Each row is where one point has got to under a steady rotation. How many ticks took it there?
The counts run from 0 to 549.
[ 2.37 -0.14  1.01 -2.04  0.50 -1.04 -0.31 -1.17  0.26  1.66  1.73  0.84
 -0.48 -1.03 -2.49 -2.18  2.31 -0.74  2.10  0.67 -0.55  1.12 -0.95  2.02
  1.23 -1.30 -0.52  2.35  0.86  2.70  0.14 -0.59 -1.09 -1.00 -0.34  0.75
  1.17  0.79 -0.56  1.26 -0.22 -1.41 -2.41 -1.38  1.07  1.30  0.68 -1.05
 -1.98  3.20 -1.24 -1.29  0.10 -1.21  1.73 -2.67 -2.94  0.90  0.02  1.19
  0.67 -3.14  0.78 -1.13 -0.31  0.43 -1.36 -1.02  0.31  2.45 -2.41 -0.59
 -1.84  0.28  0.72] => 380
[-0.20 -0.72  2.32 -0.26 -1.78 -0.53  0.78 -0.27 -0.06 -0.53 -0.04  0.48
 -0.42  1.80 -1.75  0.09  3.58 -2.82  1.31  1.17 -0.33 -0.14 -2.57 -0.50
  1.85  0.41  0.53  0.61 -0.67  3.20  2.14  0.26 -0.82  1.61  0.90 -1.29
  0.11 -0.16 -0.29 -2.82  1.45 -0.07  0.00 -1.93 -0.44 -0.92  0.44  0.02
 -0.47  1.23 -0.72 -5.14 -0.51 -1.40 -1.39 -0.84 -1.39  0.36 -0.03  1.62
 -2.88 -1.24 -0.26 -2.44 -0.91  1.24 -0.59  0.71  3.58  0.21  1.23 -0.76
 -0.70 -1.76 -0.13] => 525
[ 0.83  0.64 -0.64 -2.77  2.05 -1.39 -2.01 -3.14 -0.75 -0.44 -0.63  2.14
  1.25 -0.64 -2.60  1.03 -1.04 -2.77  1.33 -0.29 -0.15 -1.83 -2.53 -2.83
 -1.65  0.49 -1.28  1.55 -1.04 -0.38 -0.88  0.67 -0.45  2.90  0.87  0.62
 -0.27 -0.44  0.95  0.69 -0.06 -2.92 -1.40  2.02 -1.41  0.94 -0.48  0.29
  2.22  0.75 -2.35  0.02 -0.40  1.25  0.22  0.83  1.59 -2.43  1.40  1.56
 -2.92 -0.49 -1.65  1.35  1.01 -1.48 -0.18  0.70  0.76  1.25  0.43  1.16
 -0.62 -0.45  0.76] => 353
[-2.85 -0.52  1.65  1.21 -0.12  1.27  1.44  1.01 -0.90 -1.70 -2.30 -1.75
 -0.10  2.35  0.70  1.10  1.69 -1.14 -0.25  0.30 -0.72  1.11  1.25 -2.10
  3.93  0.19  1.01 -0.18  1.84  2.82  2.59 -0.57  2.10 -2.03  1.54 -1.76
 -0.10 -0.63 -0.56 -3.40 -0.25  1.78  1.79 -2.43  0.73 -0.86  0.57  0.90
 -2.72 -1.25 -0.25 -0.98  0.75  0.71 -1.50  0.60 -0.27  0.44  0.23  1.18
 -2.40  2.98  0.58 -2.83  0.26  0.74  0.09  0.39  1.28  1.11  1.92  0.93
 -0.68  0.13 -0.01] => 223
[ 1.78  0.70 -2.15  0.98  0.06 -2.36 -2.06  2.02  3.42 -0.87 -0.19 -0.04
 -0.14  1.65 -1.35  0.84  1.91  2.65  1.20  0.18 -1.66 -1.46 -0.11  3.01
  1.35 -0.38  2.24  4.34 -2.01  0.30  0.32  1.04 -1.27  1.06 -1.21 -2.05
  1.21  0.15  0.36  1.84  0.17 -0.23  1.43 -0.11 -1.96  0.17 -1.17 -0.48
 -0.18  0.30  1.56 -2.23  0.09  0.80 -1.24 -0.61 -3.30  1.51  0.64 -1.82
  0.93  1.00  0.40 -1.07 -1.40  0.03 -1.12 -0.19  2.33 -0.55  0.40  0.18
 -1.72 -2.47 -1.24] => 16
[-1.02  0.07  2.15  0.59  0.01  0.22  1.86  0.77 -0.75  1.57  1.64  2.29
 -0.27  0.38  1.01  0.29 -0.85  0.22 -1.04 -1.44 -1.99  0.26 -2.39 -1.80
 -2.17  1.96 -1.31 -0.95 -3.42 -2.84  1.24  1.33  1.64  1.31  1.39  3.11
  1.50 -0.22  0.40  0.82 -0.80  0.22  0.01  1.87 -1.05  0.39  0.40  1.70
 -1.28 -0.94  1.15  0.68  2.47  1.12 -0.82 -0.63  2.45  2.44 -3.17  1.29
  0.19 -0.72 -0.36  0.69 -0.29 -0.13 -0.27 -0.26  0.85 -1.55  0.40  2.83
  0.28  0.12 -1.57] => 136
[-2.18 -0.05  1.27  0.56  0.34 -0.32 -0.25 -1.70 -0.69  0.34 -1.44 -0.28
 -0.81 -0.90  0.04  1.55 -1.24 -0.05  3.35 -1.45  0.50  1.34  1.82 -1.70
  2.70 -1.49  1.78 -1.89  0.86  1.67  2.79 -1.10  1.39  1.38  1.22  0.43
  1.34  1.22 -0.55 -3.29 -0.72 -2.36  0.50 -1.77  0.23  0.07  2.39 -0.83
 -1.54 -2.12 -1.66 -0.72 -0.03 -0.13  0.42  1.57  0.53 -1.06  0.38  0.92
 -0.48 -1.18  1.08 -0.12 -2.40 -1.32 -0.22  0.69  2.27  1.49  0.78  0.37
  0.29  2.63  0.85] => 155
[-2.09 -0.67 -1.87 -1.19 -0.70 -2.41  1.67  2.24  2.24 -1.54 -0.96 -2.02
  1.01  2.13  0.00  0.30  1.08  1.82  2.50 -0.77 -1.03 -0.51  0.24 -2.50
  1.07  0.98  0.74  2.02  3.19  0.38  1.10 -0.78  0.87  0.46 -1.98 -0.39
 -0.94 -1.83 -0.45 -0.08 -1.09  1.48  1.20  0.30  1.47  0.36 -0.65  2.01
 -0.78 -0.61 -0.35  0.91 -1.03 -0.86  0.03 -0.97 -0.65 -1.66  1.47 -0.48
 -1.66 -0.91  0.38  0.92 -2.77 -1.14 -1.89 -1.44 -1.33  1.80 -0.55  0.52
 -0.59  0.51  3.44] => 234
[ 2.63 -0.87  2.41  0.78  1.60  1.20  0.50 -0.99 -0.83  2.01  2.20  0.46
 -1.65  0.16 -1.98 -2.01  1.76 -2.03  0.46  1.08 -0.74  0.98  0.39  3.21
 -0.69 -1.94 -0.36 -0.39 -1.26  1.94  0.14  0.43 -2.32 -1.73  1.54 -0.34
  0.46  0.34  0.29 -0.86  2.93 -1.36 -0.91 -2.17  0.77  0.94  2.15 -0.45
 -0.55  2.53 -1.99 -2.40 -0.84  0.25  0.95 -2.18 -0.46 -0.11 -2.31 -0.13
  0.71 -0.39  0.78 -1.84  0.36  2.68 -0.13  0.74  1.06  0.10  0.44 -0.59
 -0.38  0.22 -1.73] => 74
[ 0.11  2.07  2.08  0.90  1.21 -0.28  0.76 -0.51 -0.75  0.04  2.08  1.22
 -0.14  0.42  3.14 -0.59 -1.48 -1.08  0.02  0.62 -1.69  0.21 -2.34  0.15
 -0.41  2.53 -1.97 -3.42 -3.85 -1.82  1.41  0.98 -0.03  0.93  1.84 -0.58
  1.51  0.02  1.44 -0.03 -0.23  0.11  0.54  0.82 -2.39 -2.43  1.03  0.56
  0.68 -1.10  0.55 -1.11  1.27  0.22 -0.70  0.00  1.59  4.09 -2.87  0.43
 -0.28 -0.50 -0.89  0.13  1.05  1.07  0.67  1.99  1.22 -3.79  1.98  0.87
  0.03 -1.52 -1.52] => 326
[-1.89  0.36  0.96 -0.62  2.13  0.06  1.59  1.21  3.25 -1.81 -0.09 -0.16
 -0.07 -0.82  1.55  0.73 -2.30  1.84  1.12 -2.31 -3.67 -0.84  0.89 -0.46
 -2.32  0.94  1.61  1.26  0.07 -2.14  0.46  1.37 -0.37 -0.67 -0.87  1.74
  0.16 -1.83  0.48  2.58 -2.08 -1.97  1.75  1.71  0.88 -0.76 -0.58  0.42
 -0.71 -1.91 -1.13  3.11  1.36  0.14  1.73  1.02  2.11 -1.37  0.03 -1.12
 -1.02  1.81 -1.33  2.05 -0.36 -1.07 -1.50  0.37 -1.53  0.67  0.62  0.43
  1.48  0.19 -0.34] => 242
[-0.11  1.78  0.86 -0.53 -1.63 -0.54  1.11 -0.12  2.15  0.72  2.96 -0.66
 -0.57 -1.15  0.63 -0.59 -0.52  1.35  1.57  0.30  0.87  0.75 -2.17  1.65
  2.12  1.47 -0.47 -0.82 -0.74  1.58 -1.54 -0.48 -1.73  1.95 -2.48  0.15
  0.30  1.35 -0.41  0.36 -1.87 -0.78  0.29 -1.23 -1.03 -1.46  0.61 -0.33
  0.99 -1.20  1.16 -2.83  0.64 -3.44  0.98 -1.03 -2.05  3.23  1.31  0.70
  2.73 -4.43  0.41  1.10 -2.17 -0.79 -1.19 -0.46  0.13 -3.14 -1.00 -1.68
 -0.25 -1.70  0.18] => 9
[ 0.26  0.73 -0.14  2.22 -1.41 -0.04  0.72  0.27 -1.17  0.22  0.12  1.49
  0.13  1.99 -0.27  0.10  1.33  1.26 -2.23  0.26  1.89 -0.40 -2.76 -1.02
  0.22  1.63 -1.05 -1.47 -1.50 -0.58 -0.81 -2.77  3.72  0.10  1.15  1.72
 -0.63  0.45 -0.97 -2.06 -3.49  3.52 -1.29  2.19 -2.09 -0.88 -0.66  2.77
 -1.91 -2.46  1.92 -0.50  0.67  1.41 -2.37  0.55  0.03  3.20 -0.34  0.02
 -0.18  1.60  0.30  1.23  1.19 -0.27  0.19 -1.01  0.70 -2.22  1.97  1.49
  0.06  0.45 -0.67] => 212
[ 0.56  0.70  0.42  1.35 -2.85  0.23 -0.38 -0.34  0.51 -1.90  0.14 -0.97
  0.64  0.17  0.92 -0.02  0.65 -2.74 -0.30  2.47  1.55  0.75 -1.50 -1.36
  0.94  0.74 -0.25 -2.94  0.30  0.63 -2.61 -0.52 -0.69  1.01 -2.17 -4.48
 -1.34 -1.28 -1.39 -2.42  2.81  1.86  0.45 -0.41  0.82 -1.71  1.21  0.22
  3.51  0.13  0.43 -2.83 -1.29 -0.80 -1.04  0.75 -0.45 -1.20  1.59  0.23
 -0.79 -0.96 -0.71  0.71  0.22  0.69  1.05  0.32 -1.07 -1.92  0.53 -3.58
  1.32 -0.65 -0.32] => 410
[ 1.26  0.56 -1.16 -1.49 -1.69 -0.62 -2.38 -1.58  1.35  1.03  0.09  0.21
 -0.26 -2.37 -2.26  1.55  1.47  0.64 -0.21  0.33  1.32 -0.85 -0.60  2.53
  2.94  0.74  0.41  2.99 -1.12  2.51 -1.10 -0.16 -0.82  1.55 -0.24  1.48
  1.84  1.77 -0.39  1.66 -1.75 -1.45 -0.61 -0.41 -2.52 -0.40 -1.19 -1.46
 -0.55 -0.58  1.45 -2.30  1.66  0.29 -0.92 -0.44 -2.28  3.14  1.26  1.56
  1.38 -1.58  0.29 -1.35  0.39 -1.11  0.17 -0.44  2.27 -1.85 -0.78  0.30
 -1.82 -1.58 -0.82] => 200
[-0.97  1.22 -1.64 -1.92  3.13 -3.35 -2.46  0.09 -0.26 -0.39 -0.17  1.70
 -0.14  1.83  0.51 -1.43  0.35  1.92  0.72 -0.11 -2.42 -1.42  1.34 -1.16
 -0.78  0.58 -0.80  1.47 -0.76 -1.55  2.30  2.05 -0.22 -0.62  1.34  0.83
  1.38  0.39  1.87  2.99 -0.46 -0.82 -0.75  0.47 -1.71  1.19 -0.94  0.21
 -0.04  2.38  1.83  3.19  0.02  0.88  0.72 -0.77  0.71 -0.80  0.81 -1.77
 -0.37  0.75 -0.71 -2.03 -0.80  0.68 -0.86  1.17 -0.53  1.80 -0.34  1.31
 -2.27 -1.99  1.68] => 245
[ 1.19 -1.51  1.41  0.91 -0.17  0.59  1.95 -0.09 -0.03 -0.46  0.29  0.50
 -0.68  0.21 -2.19 -0.32  0.58 -2.61  2.29  0.46  0.04 -1.82 -1.99  0.15
  0.09 -1.80  2.21 -1.34  0.63  2.34 -0.04 -1.92 -1.87  2.93  0.01 -1.43
 -1.89 -2.10 -1.29 -3.59  2.59 -2.03  0.94 -0.19  1.36  0.50  2.11  0.44
 -0.21 -0.17 -2.56 -2.85 -2.84 -0.32 -1.10 -0.60  0.03 -2.87 -1.20  0.56
 -0.79  0.27  0.44  1.47 -0.79 -0.03  1.07 -0.09  1.90  0.59  2.55 -1.77
  1.58  0.70 -1.26] => 152
[ 1.46 -0.23 -1.25 -1.08 -2.12 -1.42 -1.80  1.07 -1.87  1.24  0.36 -2.30
 -0.62 -0.57 -0.06 -1.99  1.83 -0.92 -1.08  1.43  1.87  1.14 -0.10  3.42
  0.44 -0.67 -0.37  0.39  1.87  2.15 -1.54 -1.10 -2.17 -0.22 -2.53  0.21
 -1.59  0.00 -1.94 -0.62  0.96  0.99 -1.89 -1.47  1.59  0.71 -0.76 -1.85
  1.05  1.62  1.60 -1.05 -1.63 -2.89  0.29 -2.24 -2.76  0.31  1.43 -0.79
  2.73 -2.78  1.03 -1.91  0.07  0.62  0.48 -1.14 -0.80  0.23 -2.02 -2.43
 -1.14 -0.59  1.14] => 189
[ 1.45  1.90 -1.09 -3.87 -0.52 -1.44  0.29 -1.25  1.52  0.92  0.69  0.30
  1.28 -2.61 -1.35 -0.65  1.01 -0.90  0.39  0.51  1.07  0.27 -3.10  0.89
  1.30  2.00 -2.46  2.16  0.92  2.18 -1.05 -0.29 -1.55  0.18 -0.50  1.82
  0.22  0.34 -0.92  2.41 -3.24  0.24 -1.26  1.61 -0.20  0.24 -1.26 -0.09
  0.36  1.13  0.56 -0.80  0.97 -1.53  0.49 -1.00 -1.81  2.02  3.35  1.37
 -0.38 -0.67 -1.02 -1.16  1.44 -1.13 -0.93 -0.60 -0.13 -0.33 -1.66  0.21
 -2.65 -0.64  1.03] => 497
[ 1.51 -0.75  0.36 -0.68  2.61 -0.32 -2.06 -0.93 -3.12  2.20  1.45  1.99
 -2.40  1.35 -0.47 -1.74 -1.83 -0.33 -1.20 -0.41 -0.18 -0.50  1.63  1.63
 -1.47 -1.92  1.02 -1.23 -2.16 -1.95  1.52  0.59 -2.29 -0.99  2.44  2.24
  1.90  0.67  1.35  1.02  2.14 -1.85 -1.50 -0.51 -0.75  1.31 -0.22 -1.35
  1.80  0.93  2.51  0.79 -0.03  0.12  0.76  0.65  1.14 -1.06 -0.31 -0.99
  1.26 -0.28  0.07 -1.45  0.27  1.71  1.52 -0.03 -0.97 -1.02  0.86  0.59
 -1.26 -1.23 -1.07] => 65
[ 2.87  0.45 -1.64  1.19  2.34 -1.04 -2.76 -2.95  0.66  0.53 -0.40  2.79
 -1.45  1.25 -2.88  1.90 -1.15  1.03  1.19  0.03  1.24 -1.97  2.02  0.64
 -0.65 -2.66  1.61  0.71 -1.62  1.09 -0.51 -0.07 -0.24  1.87  1.35 -1.27
  2.03  1.06  1.37  0.85  1.44 -2.82  0.22  0.09 -1.92  2.01  0.05  0.11
  1.73 -1.07  0.25 -1.01 -1.03  2.45  0.60  1.58 -0.19 -2.93  1.05 -1.40
  0.89 -0.43 -1.19  1.03 -1.24 -0.57  0.98  1.08  0.17  0.93  0.93  0.13
 -0.03  0.06  0.04] => 467
[-3.27  1.37 -1.85 -1.51 -2.69 -0.23  0.85  2.16  1.82 -1.73 -1.87 -1.67
  0.47 -1.76  1.23  1.61 -2.69  1.48  0.21 -1.26 -0.06 -0.90 -0.27 -1.55
  1.69  2.66  2.33  1.93  2.61  0.82 -0.39 -0.26 -0.10  1.26 -2.05  0.83
  0.04 -0.98 -1.80 -0.41 -3.11  0.20  1.99  1.32 -0.39 -0.91 -1.72 -0.53
 -0.29 -2.30  1.87  1.46  0.16 -1.09 -0.73  0.90  0.17 -0.54  2.58  0.17
 -1.04  0.91 -0.67  0.74  0.36 -2.89  0.11 -1.21 -1.19 -0.23 -0.30  0.11
  0.00 -0.33  0.99] => 423
[-1.74 -0.24 -3.15 -0.80  0.22 -1.12 -3.58  0.96  0.55 -1.69 -1.87 -0.24
  0.29  0.74 -2.18  3.22 -1.37  0.22  0.63 -1.44 -0.47 -1.87  2.68 -1.65
 -0.65 -1.31  2.61  3.70  0.59 -1.38  0.79  0.41 -0.23  1.72 -1.09 -1.23
 -0.26 -1.06  0.84  0.22  0.55 -2.44  1.53 -0.22 -0.07  0.56 -1.10 -1.43
  0.90 -0.37 -0.22  1.22 -0.87  2.03 -0.57  0.66  0.20 -3.92  1.61 -0.07
 -0.92  0.78 -0.06  0.34 -1.42 -1.68  0.58 -0.59  1.24  1.92 -0.26  0.13
 -0.28  0.57  0.85] => 350
[ 0.70  0.66  2.03 -0.84 -0.51  2.83  1.47  0.41  1.95  0.72  1.22 -1.87
  0.22 -5.30  0.80  0.65 -1.42 -1.61  0.37 -0.90  0.71  1.30 -0.25  3.84
  0.68  0.60  1.12  0.07  0.47  1.25 -1.74  0.74 -2.88 -0.30 -1.29  1.80
 -0.19  0.72 -0.81  0.32 -1.67 -2.02  0.29 -0.70  0.59 -0.65  0.77 -3.45
 -0.21 -0.16 -0.82 -2.62  2.29 -2.52  1.60 -0.24 -1.09  1.78  0.21  0.86
  1.09 -0.32 -0.07 -0.27  1.96  0.81  0.95  0.60  0.55 -1.67 -0.27 -1.56
  1.80 -0.11 -2.89] => 192
[-0.90  0.27 -0.10 -4.06 -0.01 -1.67 -0.13  0.57  0.62 -0.08  0.11 -0.27
  0.23 -1.21 -0.46 -0.29  1.24 -2.21  0.97 -0.14 -0.51 -0.49 -3.15  0.00
  1.21  2.53 -0.39  4.12  0.46  2.29  0.77  1.61 -2.05  1.29 -0.20  2.02
  0.60 -0.50 -0.14  1.07 -2.78 -0.83  0.08  0.88 -0.55 -0.61 -0.77 -0.92
 -0.18  1.43  0.38 -1.85  1.30 -2.02 -0.12 -1.36 -1.37  1.89  2.67  1.08
 -1.54 -1.25 -0.47 -3.47  1.57 -0.17 -1.48 -0.98  1.54 -0.62 -0.81  0.09
 -2.29 -3.03  0.48] => 123
[-0.21 -2.21  0.28  0.10 -0.89 -0.53  0.76  3.72 -2.91  0.50  0.78 -0.60
 -0.69  2.82  0.72 -3.26  1.87 -0.54 -0.10 -1.05 -1.79 -0.33  1.31  1.25
 -0.58 -0.13  1.29  0.50  1.04 -0.41  1.35 -0.14  0.51  0.00 -0.86  1.49
 -1.20 -1.37  0.63 -2.33  2.09  1.37 -0.67 -1.13  3.16  0.68 -0.03 -0.84
 -1.61  1.52  1.50 -1.12 -2.29 -1.54 -0.02 -3.36 -0.89 -0.69 -1.22 -0.06
  0.74 -1.53  1.68 -2.29 -2.62  0.63 -0.16 -1.90 -0.18  0.98 -0.51 -1.13
  0.01 -0.16  0.54] => 446
[ 0.18  0.21 -2.35 -1.12 -0.15 -2.11 -0.23  0.17 -0.88 -0.97  0.32  2.10
 -1.69  2.96  0.84 -0.05 -3.68  1.38  0.24 -0.79 -0.49 -2.50 -0.30 -1.69
 -1.57 -0.38  1.55 -2.16 -0.99 -0.77  0.23 -0.43 -0.88  1.71  0.86 -0.60
 -0.22 -1.03  0.16  0.15  0.43 -0.73  1.10  1.57 -1.16 -0.22 -0.15  0.67
  2.72 -1.79  2.56  0.91 -2.53 -0.73 -0.13  0.97  1.91 -2.02  2.43 -1.75
 -0.41  0.74 -0.71  2.47 -0.87 -0.01  1.31 -0.48 -1.38 -0.53  2.85  0.09
 -0.40 -0.97  1.66] => 545
[-0.68  0.56  0.33 -1.73  1.35  0.74 -0.11 -0.68  2.88  0.62 -0.55 -1.82
  2.66 -2.61  0.50  0.94  1.38  0.46  1.06  1.32 -0.66  3.20  1.33 -0.78
  1.68  0.71 -2.61  1.66  2.07  0.67 -1.51  2.74 -0.55 -2.95 -2.31 -1.36
 -0.24  0.45  0.59  1.79 -0.70  0.04 -2.02 -1.03  1.76 -0.44 -0.20 -0.45
 -0.01  2.32 -2.17  0.67  3.09 -0.81  2.08 -0.65 -0.89 -0.08  0.25  1.17
  0.13 -0.98 -0.26 -1.07 -0.21  1.16 -1.20  1.25 -1.14  0.74 -3.28  0.52
 -0.29 -0.55  0.52] => 493
[-0.83  0.71 -0.50 -3.12 -1.40 -1.07  0.75 -1.37  2.34 -1.11  0.28 -1.03
  2.04 -0.79 -0.02  1.14  0.39 -2.91  0.79  1.58  0.44 -0.71 -4.34 -2.87
  0.09  3.17 -2.54  1.87  1.11  0.53 -1.61  0.85 -0.43  2.23 -1.91 -1.66
 -2.07 -0.47 -0.55  0.21 -1.34  0.03 -0.60  1.21 -0.65 -1.14 -0.83  1.08
  2.17  1.26 -1.37 -1.64  0.21 -0.86  0.57 -0.61 -1.37 -0.53  2.76  2.05
 -2.10 -1.41 -1.69  0.71  0.91 -0.75 -1.21  0.34  0.44 -1.11 -0.52 -0.80
 -1.35 -1.66  1.11] => 420
[-0.15 -0.26  1.70  0.48 -1.20  0.72  2.23 -0.31 -0.71 -0.15  0.58  0.08
  0.31 -0.75 -0.24  0.40 -1.83 -2.24  2.29 -0.29  0.82  0.39 -2.42 -0.81
 -0.68 -0.22  0.74 -2.58  0.20  0.96 -0.65 -1.84 -1.13  3.85  0.34 -0.39
 -1.24 -0.33 -1.36 -2.07  1.28 -0.85  0.54  0.08  0.85 -0.77  2.53  0.34
  0.65 -1.02 -2.37 -1.71 -2.49 -1.14 -0.50 -1.03  0.50 -1.87 -1.48  0.78
  0.13 -3.55  0.39  2.63 -2.73 -1.02  0.59 -0.35  0.11  0.18  0.88 -1.30
  3.16  1.57 -0.07] => 153
